In the data rows, the value 128 means zero.
Here is a table of points, one per row:
[140 152 122 113 126 137 173  97 145 115 163 102  99 124 126 124 103  95
 108 128 164  97 129  92 116 132 104 133 159 140 125 132 169  95 109 107
 145 145 184 133 160 146  92 100 131 156  99 159]
[ 62 142 116 129 134 123 103 175  83 141 177 129 139 131 150 126 121 131
 127 162 115  55 145 147 125 152 118  89 142 109 153 116 136 118 115 149
 118 125 119 106 135 109 103 141 126 134 120 157]
[115 103  75 144 144  93 147  94 145  75 147 129 135 108 142 114 128 140
 148 131 142  68  88 135 138 135 141 150 145 137  99 140 109 123 117 131
 122 118 130 127 158  80 172 159 132 115 151 114]
[136  88 118 114 111 119 102 122 112  84 109 122  89 146 125 118 141 139
 143 128 141 156 153 129 120 156 143 165 120 112 174 128 135 100 162  97
  77 129 135  77 133 143  95 149 154  80 130 155]
[130 108 138 157  88 134 157 126 125 121 152 140 111 109 152 141 129 174
 150 181 108 136 129 144 154 125 113 120 121 137 147 188 120 152 129 147
 143 152 103 135 149 141  93  66 106  99 128 114]
[112 138 143 104 132 141 139 107 141 138 129 124 118  60 116 110 140 134
  82 130 166 152  98 134 117 131 166 104 109  92 160 129 138 150 155 131
 145 125 118  89 154  93 161 103 169 124 112 130]
[135 124 142 127 125 120 144 140 100 111 110 116 114  89 114 165 134 143
  92 160 116 132 141 120  68 187 130 159 152 137  70 139 118 165  95 121
 107 141 133 140 101 107 109 142 119 141 102 106]
[133 112 136 156 147 111 146 120  97 115  85 104 150 129 108 160  73 132
 102 132 172 117 120 148 161 115 147 115 113 148 175 119 154 140  92  92
 156 130 112 135  93 114 105 134 101 117 167 151]
[ 81 163 128  78 125  93 147 147 134 123 111 127 140 130  96  88 117 132
 127 100 112 120 107  93 105 142 109 129 112 105 116 129  71 144 125 102
 163 105  98 141 132 141 120 108 108 101 114 161]
[133 154 152 135 130 110 102 133 141 139 113 148 117 143 134  94 107 180
 175 127 168 109 132  84 142 171 134 139 110 100 136 117 158 161 140 162
 142 127 194 145 103 131 147 117 111 129 141 104]
[103 126 178 140 111 135  97 112 178 120 134  82 144 163  98 121 174 109
 151 163 151 127 139 169 123 134 137 148 143 134  80  98 154 128 142 115
 127 126 110 143 119 107 121 102 131 122 147 154]
[140  98  98  89 102  98 125 126 131 126 137 157 133 119 117  87 114 154
 125  98 121 149 171 161 148 138 153 114 173 153 138  93 146 160 118 161
 144 113 100 155 125 136 121 132 160 188 110 154]
[146 109 135 101 133 131 114 145 117 142 151  79 132 118 164 147 156 130
 124 114 139 118 139 146 151 148 123 126 143 161 155  96  85 137 103  89
 109  94 163 144 106 162 186  86 128 100 107 109]
[126 119 161 144 105 119 151 100  60 164 106 122 123  91 137  84 140 133
 161 144 138 143 134 127 111  88 106 118 169 117  93  93 114 114 126 114
 123 148 132 106 149 173 154 158 129 109 169 132]
[152 137 135 129 167 138 124 135 124 144 100 158  86 139 104 138 128 117
 124 101 132  96 160 177 111 119 130 153 107 114 128 144 134 137  97 142
  87 172 117 159 186 120 148  92 105 100 139 138]
[131 160 103 110 160 182  68  90  77 129 108 133  97 121 124 140 154 127
 124 124 121 103 114 139 149 152 129 125 135 148 104 147 138 143 165 130
 182  96 116 139 126 169 114 141 150 120 148 120]
[ 88  92  93 132 152 132 103 121 155 116  98 104 149 128 170  99 148 111
 103 163  80 145 163 119 124 110 129 148 126 109 159 129 122 149 128  99
 173 171 164 165 152 128 119 142 122 129 128 119]
[110  72 144 118 159  87  95 103 155 181 131 134 131 113 103 155 112 127
 133  91 107 135  96 122 148 133  71 112 161 121 126 130 142 124 137 123
 133 149 136 117 117 108  95 121 153 100 113  95]
[126 132 129 141 118 126 119 149 148 138 103 153  90 135 178 150 135 102
 142 128 150 153 135 111 149 112 101 120 135  90 109 132 128 153  96  90
 118  48 120 118 168  90 108 124 138 168 148 129]
[155 158 110 114 115 153 131 125 144 128 116 130 140 103 119 106 161 175
 107 128 112 122 136 122 182 116  80 185  96 133 124 100 141  78 103 127
 129 132 104  90 116 102 107 128 101 137 126 111]
[116 158 121 108  93 153 120 116  99 160 151 105 116 159 130 154  90 129
 117 133 123 173 110 117 178 150 130 150 138 102 124 127 100 130 142 130
 102 176 125 165 137  81 168 146 128 128 132 142]
[137  89 109 151 133 129 105 140 145 174 125 147 111 119 107 114  82 108
 123 171 134 112 159 114 151 128 156 114  86 170  76 123  96 114 159 121
 138 111 134  90 126 132 136 131 108 131  77 152]
[150 127 107 122 121 101 130 155 128 140 148 113 108 157 140  93 104 137
  96 154 123 153  66 145  99 100 123 155 136 175 124 151 164 127 158 129
 106  93 119 153 130 137 121 114 119  99 161 129]
[143 152 130 109 119 128 144  71 135 142 154 167 136 122 131 106 138  78
 147 126 125 150 137 146 119 178 165  87 126 134 150 133 111  99 112 104
 113 125 140 152 114 110  84 136  78 115 151  89]
[146  97 139 127 126 156  83 149 107 108 161 125 182 115 102 123 102 131
 121 104  97 142 155  82  99 156 128 123 142 127 115 143 151 105 134 118
 141 114 120 103 167 117 165  92  98 154 182 114]
[146 100 125 117 128 139 150 131 128 157 112 127 156  99 179 172 154 129
 146 110 140 121 103  86  93 128 134 137 100 146 136  88 151 130 162 162
 119 121  97 159 136 119 108 138  89 119 125 173]
[155 139 114 127 121 113 127 146 123 125  80 186 174 138 125 126 136 102
 114 179 174 101 123 134 111 127  76 131 141 136 160 131 113  96 167 120
 109 156 120 151 107 126 150  99 159 157 124 120]
[115 128 139  61 118 116 137 160 178 150 138 137 116 122 136 178 111 127
 141 136 136 122 141 161 103 123 140 163 124 121 130 147 106 104 121 147
 178 136 135  94 104 158 144 164 134 140 185 117]
[157 162 128 105 153 113 116  82 130 121  89  66 150 136 154 128  93 155
 160 138 116 144 153 148 102 102 116 105 130 113 132 175 120 105 130 163
 117 104 115 109 115 105 134 119 110 139  91 141]
[148 102 123 126 166 150 176 127 123 104 164 145 149 154 116 129 136  83
 135 150 153 154 158 103 158 127 111 142 151  77 110 150 146 151 118 148
 139 111  97 127  95 146 150 134 131  83 109 140]
[115 121 126 109  90 122  67 118 133 113 116 147 145 150 138 125 140 120
 101 129 158 145  72 122 131 129 128  89 113 121 110 139 139 127  53 156
 122 149 123 115 139 171 140 149  98 123  93 122]
[136 157 152 105 101  95  96 105 117 102 145 162 154  97 121 157 133 104
 123 122  86 104 147  97 150  59 157 145 109 131 111 142 128 168 128 127
  96 126 163 129 103 126 119 119 154 120 142 156]
[133 140 140 118 166 107 146 170  88 122 120 155 140 168 131 158 164 161
 148 129 110 157 106 123 149 123 197 116 149 139  99 114 131  70 125 114
 166 143 147 118 149 115 128 112 148 127  96 126]
[ 83 125 148 123 187 111 135 137 120 129 121 123  98 124 108 110 154 114
  98 147 117 164 144  95 147 134 129 108 110 155 133 126 114  95 117 204
  92 104 137 149 122 138 126 124 139 148 161 121]
[166 131  72 167 127 110 121 163 135 127 154  92 122 114  93 144 168 145
 114 112 158 146 122 146 125 112 130 101 125  61 102 136  97 120 152 128
 122 138 157 154 116 146  96 122 116 145 144 141]
[116 181 108 140 174 124 123 160 168 136 129 134 131  96 145 124 133 128
 156 110 130 152 121 132 141 115 134 123 167 172 134 147 164 159 139  95
  95 172 100  92 103 145 151 138  91 141 121 137]
[107 114 146 132  91 181 135 150 154 129  86 108 121 125 102 128 130 131
 130 102 139  92 124  93 150  99 171 136 192 125 159 166 102 112 144 134
 106 112 122 141 137 138 106 145 123 132 118 102]
[120 100 132 110 141 152 157  83 154 110 135 160 104 183 131 144 127 182
  99 136 105 103 123 123 112 108 119  74 122 120 119  87 105 145 153 101
 109 139 122 117 112 144 147 127 110 158 149 133]
[101 136 168 155 118 129 141 134 108  90 138 149 139 120 119 150 134 125
 126  81 138 151 140 174 143 134  78 133 107 158 134 163 134 111 176 139
 143 105 151 148 166 126 145 168  93 142 101 149]
[145 122 156 109 131 113 139 159 116  94 133  94 117 115 117 121  99  95
 152 145  90  98 110 143 156 123 136 113  87  93 127  94 170 128 152 116
 122 129  99 143 147 151 128 150 126 165  98  59]
[173 127 159 161 131 134 145 116 145 178 132 135 145 149 115 112 148 134
 107 139  70 102 101 148 117 147 135 141 137 100 165 146 142 138 109 119
 129 101 154 122 128 133 148 176 137 145 110 164]
[144 148 123 136 120 118 135 130 128 150 147  97 138 157  96 135 147 138
 147 140 156 124 159  87 102 119 119  98  78 179 151 147 122 159 111 101
 129 149 108 137 160 113 124 183 172 130 129  95]
[148 114 153 175 111 113 113 133 123 108 147 121  45 125 154 108 147 109
 139  93 117 123 123 105 112 123 130 125 124 134 148 143 123  92 116 119
 170 154  80 142  66 102 157 125 145 133 128 151]
[135 152 127 173 105 130 160 131 163 128 102 118 167 147 175 125 110 128
  89  90 116 116 157 132 145 172 137 104 111 123  87 132 136 114 138 133
 114 137 109 127 133 164 121 119 199  98 149 124]
[122 137 102 145  95 105 151 113 104 137 101 106 115 167 119 146 159  74
 133 105  99 133 120 120 130 133 127 143 132 142 149 108 118 179 151 173
 158 134 145  57 138 126 138 101 112 147 142 107]
[ 97 101 117 104 121 164 156 138  86 156 144 140 139 153 148  87 134 133
 115  88 147 125 138 158 105  87 134 137  94 128  88 151 149 136 125 114
 117 129 156 130  72 101 121 120 130 129 110  94]
[ 99 142 123 186 142 114 113  81 123 149 162 144 142 138 134 143 102 139
 128 115 143 141 127 124  98 108 148 205 124 111 154  98 102 117 126 127
 130 114  91 135 132 177 121 116 144 158 106 100]
[ 94 142  75 152  94 159 142 139 152 112 112 141 113 104  87 162 112 134
 159 136  92 148 134 129  95 120 120  98 122 122 140  96 172 106 107 128
 124  96 153 143 106 124 157 126 145  84 108 125]
[176 157 151 144 141 158 106 158 142  96 135 139 138 133 145 121  97 117
 110 120 136 131 133 144 107  92 115 116 156 141 135  70  94 143 131 172
 144 130 136 111 132  99 101 147 117  77 119 102]
[126 108 128 131 151 182 140 140 133 102 133 125 151 114 127 110 101 125
 180 126 116 140  68 148 127 148 115 137  97 150 129 125  93 152  89 128
 112 148 158 121 122 132  98 119 174 165 144 162]
These points spread out most along one direction. Take the direction at right angles to it along which they spread out most. Go by this last direction. For each point below, how far along it does it lie, from 0 to 99? The average is 50, and the first point in the table lies past the average. One standard deviation of the points above along it is 16.
[133 140 140 118 166 107 146 170  88 122 120 155 140 168 131 158 164 161
 148 129 110 157 106 123 149 123 197 116 149 139  99 114 131  70 125 114
 166 143 147 118 149 115 128 112 148 127  96 126] 41
[146 109 135 101 133 131 114 145 117 142 151  79 132 118 164 147 156 130
 124 114 139 118 139 146 151 148 123 126 143 161 155  96  85 137 103  89
 109  94 163 144 106 162 186  86 128 100 107 109] 42
[ 97 101 117 104 121 164 156 138  86 156 144 140 139 153 148  87 134 133
 115  88 147 125 138 158 105  87 134 137  94 128  88 151 149 136 125 114
 117 129 156 130  72 101 121 120 130 129 110  94] 64
[ 83 125 148 123 187 111 135 137 120 129 121 123  98 124 108 110 154 114
  98 147 117 164 144  95 147 134 129 108 110 155 133 126 114  95 117 204
  92 104 137 149 122 138 126 124 139 148 161 121] 42
[115 103  75 144 144  93 147  94 145  75 147 129 135 108 142 114 128 140
 148 131 142  68  88 135 138 135 141 150 145 137  99 140 109 123 117 131
 122 118 130 127 158  80 172 159 132 115 151 114] 63
[116 181 108 140 174 124 123 160 168 136 129 134 131  96 145 124 133 128
 156 110 130 152 121 132 141 115 134 123 167 172 134 147 164 159 139  95
  95 172 100  92 103 145 151 138  91 141 121 137] 58
[157 162 128 105 153 113 116  82 130 121  89  66 150 136 154 128  93 155
 160 138 116 144 153 148 102 102 116 105 130 113 132 175 120 105 130 163
 117 104 115 109 115 105 134 119 110 139  91 141] 59
[ 94 142  75 152  94 159 142 139 152 112 112 141 113 104  87 162 112 134
 159 136  92 148 134 129  95 120 120  98 122 122 140  96 172 106 107 128
 124  96 153 143 106 124 157 126 145  84 108 125] 61
[126 108 128 131 151 182 140 140 133 102 133 125 151 114 127 110 101 125
 180 126 116 140  68 148 127 148 115 137  97 150 129 125  93 152  89 128
 112 148 158 121 122 132  98 119 174 165 144 162] 81
[131 160 103 110 160 182  68  90  77 129 108 133  97 121 124 140 154 127
 124 124 121 103 114 139 149 152 129 125 135 148 104 147 138 143 165 130
 182  96 116 139 126 169 114 141 150 120 148 120] 24
[155 158 110 114 115 153 131 125 144 128 116 130 140 103 119 106 161 175
 107 128 112 122 136 122 182 116  80 185  96 133 124 100 141  78 103 127
 129 132 104  90 116 102 107 128 101 137 126 111] 55
[ 62 142 116 129 134 123 103 175  83 141 177 129 139 131 150 126 121 131
 127 162 115  55 145 147 125 152 118  89 142 109 153 116 136 118 115 149
 118 125 119 106 135 109 103 141 126 134 120 157] 81
[130 108 138 157  88 134 157 126 125 121 152 140 111 109 152 141 129 174
 150 181 108 136 129 144 154 125 113 120 121 137 147 188 120 152 129 147
 143 152 103 135 149 141  93  66 106  99 128 114] 53
